In the rows, zero is written as 128.
Turns in one plane each, and the order they were made in; the first pair answered:
z767 (before |-> after):
[164 158 157 120 156 151 194 128 160  63 149 129 103 123 142 123 101 121
 138 123 118 169  99 139 119 147 138 140 115  84 129 144 142 130] |-> [164 165 157 124 154 155 196 119 150  68 147 112 111 126 144 123 105 113
 146 116 119 168 105 147 102 142 134 130 118  82 136 146 141 148]
[112 150  87 120  73 111  91 180 132 153  96 127 122 115  98  97 164 118
 118 128 147 114 148 152 146 144 118 131 130 154 137 142 121 133] |-> [115 141  93 116  88 104  91 186 153 149 108 165 105 112  96 101 148 137
 109 138 143 116 137 139 165 148 131 146 132 150 124 135 127 104]
[126 130 143 132 152 123 136 130 120 128 137 169 133 131 147 133 140 141
 156 121 130 118 133  98 108 112 135 122 136 105 123 122 168 125] |-> [128 135 141 135 147 126 134 123 109 130 132 152 140 133 145 133 145 135
 161 116 134 116 139 103  97 107 132 115 136 106 133 126 170 140]
[130 138 132 134 133 146 123 123 149 145 148 170 123  97 112 114 132 137
 151 126 134 106 162 115 126  93 125 143 138 122 137  84 137 104] |-> [130 144 137 139 132 151 125 114 144 149 147 157 129 102 117 118 133 128
 159 122 135 105 165 118 115  88 121 138 139 121 142  83 136 118]
z978 (before |-> after):
[156 153 131 146 128 143 125 113 114 125 122 105 147 132 121 139 142 115
 157 120 131 121 148 129 113 111 112 140 125 132 143 120 141 159] |-> [157 131 136 134 127 117 134 140 115 105 105 105 119 144 113 130 126 119
 131 135 105 124 114 115 157 145 111 153 113 136 139 138 138 116]
[141 129 144  95 142 116 131 137 159 109 148 162  83 109 129 147 134 128
 111 177  84 109 128  92 135 131 143 160 139 111 128 116 112  87] |-> [138 155 135 110 139 152 125 103 146 130 161 137 129 100 140 159 151 117
 144 161 114 105 168 113  78  91 134 135 152 110 141 100 112 153]
[123 142 161 148 136 132 137 115  99 101 125 121 130 114 119 140 106 123
 114 127  93 123  85 132 116 125  94 130 134 105 156 124 140  98] |-> [122 147 162 145 147 138 130 119 117 108 142 158 130 103 117 138 104 138
 116 128 104 122  94 127 117 111 111 142 140 101 146 107 147  89]
[131 151 115 123 124 128 127 111 119 135 144 108 143 107 141 134 134 143
 143 121 138 112 134 123 104 124 123 130 128 126 143 126 120 143] |-> [132 138 119 118 121 112 137 126 114 121 124  98 122 120 136 126 124 141
 127 128 115 114 109 114 132 156 119 133 119 130 145 145 115 115]
z852 (before |-> after):
[126 124 111 103 134 143 109 142 108 128 121  80 120 154 112 135 149 115
 154 106 118 108 102 126 129 132 120 153 117 157 135 122 141  98] |-> [128 117 123 107 152 145 122 134 119 120 136  92 111 156 116 137 134 121
 149 110 106 109  92 114 135 136 124 157 120 150 129 118 141  82]
[132 144 125 120 126  98 108 184 136 148 131 129 113 126 115 112 127 123
 130 140 150 140 143 138 150 120 141 121 124 149  75 128 112 100] |-> [133 142 125 119 124  96 109 185 133 145 127 125 112 126 115 110 128 119
 127 139 147 139 138 139 151 124 138 120 123 146  79 134 113  99]
[131 113 147 139 140 125 168 120  98 108 122 108 125 144 135 132 104 141
 113 138 100 130  91 130 151 157 115 138 121 124 126 130 129 120] |-> [132 117 151 143 157 138 165 111 120 114 157 148 128 132 141 142  95 158
 122 136 117 129 102 125 137 135 130 141 130 118 112 112 139 115]

(two turns a pair)
[113 133 123 134 112 133 117 116  95 120 134 117 167 131 100 111 146 131
 118 123 117 169 146 157 139 149 116 107 113 137 107 146 129 167] |-> [116 122 133 131 123 121 126 119  99 106 134 122 149 136  99 112 128 135
 107 132  95 171 125 143 159 168 117 116 113 133 102 154 128 139]
z852 then z767
[116 110 117 112 116 110 121 153 131 116 136 140 126  88 136 131 121 164
 145 128 124 135 107 118 147 138 123 150 129 122 123 136 109 137] |-> [115 121 109 117 103 118 118 144 119 122 130 110 143  89 138 133 136 154
 156 121 131 134 120 133 125 127 114 138 132 124 133 141 107 169]
z978 then z852
[146 104 180 155 133 116 159 161 119  83 142 163 103 129 111 137  87 109
  93 130  93 128  77  99 142 129 143 149 132 104 118 115 120  78] |-> [132 145 145 168  95 158 118 141 108 129 153 137 166 106 115 143 138  92
 133 103 167 115 151 140  64  65 141 124 144 114 138  88 117 170]
z978 then z852
[113 136 129 116  99 143 111 101  66 127  96  36 119  96 186 145 133 104
 182 103  87 129 165 136  72 151 136 101 145 133 196 148 114 205] |-> [129 109 179 122 167 132 158  82  95  89 131  88  82 103 201 167  72 130
 165 129  34 139 111  92 100 169 146 121 150 107 174 145 126 137]
z852 then z852
[129 152  94 150  89 114  80 158 150 122 144 167 105 122 101  95 137  95
 120 123 151 134 149 164 134  76 135  76 117 147  97  54 126 126] |-> [138 136 112 153  89  91 121 146 108  85 101  90  94 157 107  96 121  64
 103 125  88 139 106 156 153 126  99  57 104 145 117 100 117 114]
z978 then z852
[126 120 125 128 147 132 128 133 155 132 147 173 121 119 126 126 115 149
 122 133 132 135 134 119 149 110 147 149 133 128 111 111 129 101] |-> [127 133 133 139 151 153 137 102 142 138 154 145 144 118 142 142 118 132
 145 122 133 134 148 127 112  91 133 130 143 120 120 108 127 136]
z767 then z767
[149 145 124 153 140 122 153  97 136 140 166 125 158 129 108 153 121 140
 152 144 123 142 101 111  90 120 115 117 161 127 128 131 124 162] |-> [147 129 122 142 124  93 159 125 125 124 133 102 133 145  96 136 116 133
 128 150  97 142  73 105 131 158 106 122 146 138 134 160 121 135]
z852 then z978
[117 105 118 153 158 124 122 119 154 135 143 147 121 105 150 132 123 138
 128 101 127 114 146 149  95 125 113 131 148 116 123  97 139 118] |-> [118  97 110 142 130 103 121 138 126 129 102  93 116 123 142 120 133 118
 114  98 108 110 132 157 114 156  94 126 135 128 136 128 131 119]
z852 then z978
[146  96 137 122 159 125 150 113 121 100  96 141 104 132 160 133 103 144
  95 113 119 147  85 103 153 142 107 141  73 113 115 121 142 117] |-> [144 123 128 135 160 158 139  84 124 123 126 150 137 115 175 147 124 142
 128  98 161 143 129 121 102  94 112 126  87 104 114  92 147 166]
z978 then z767
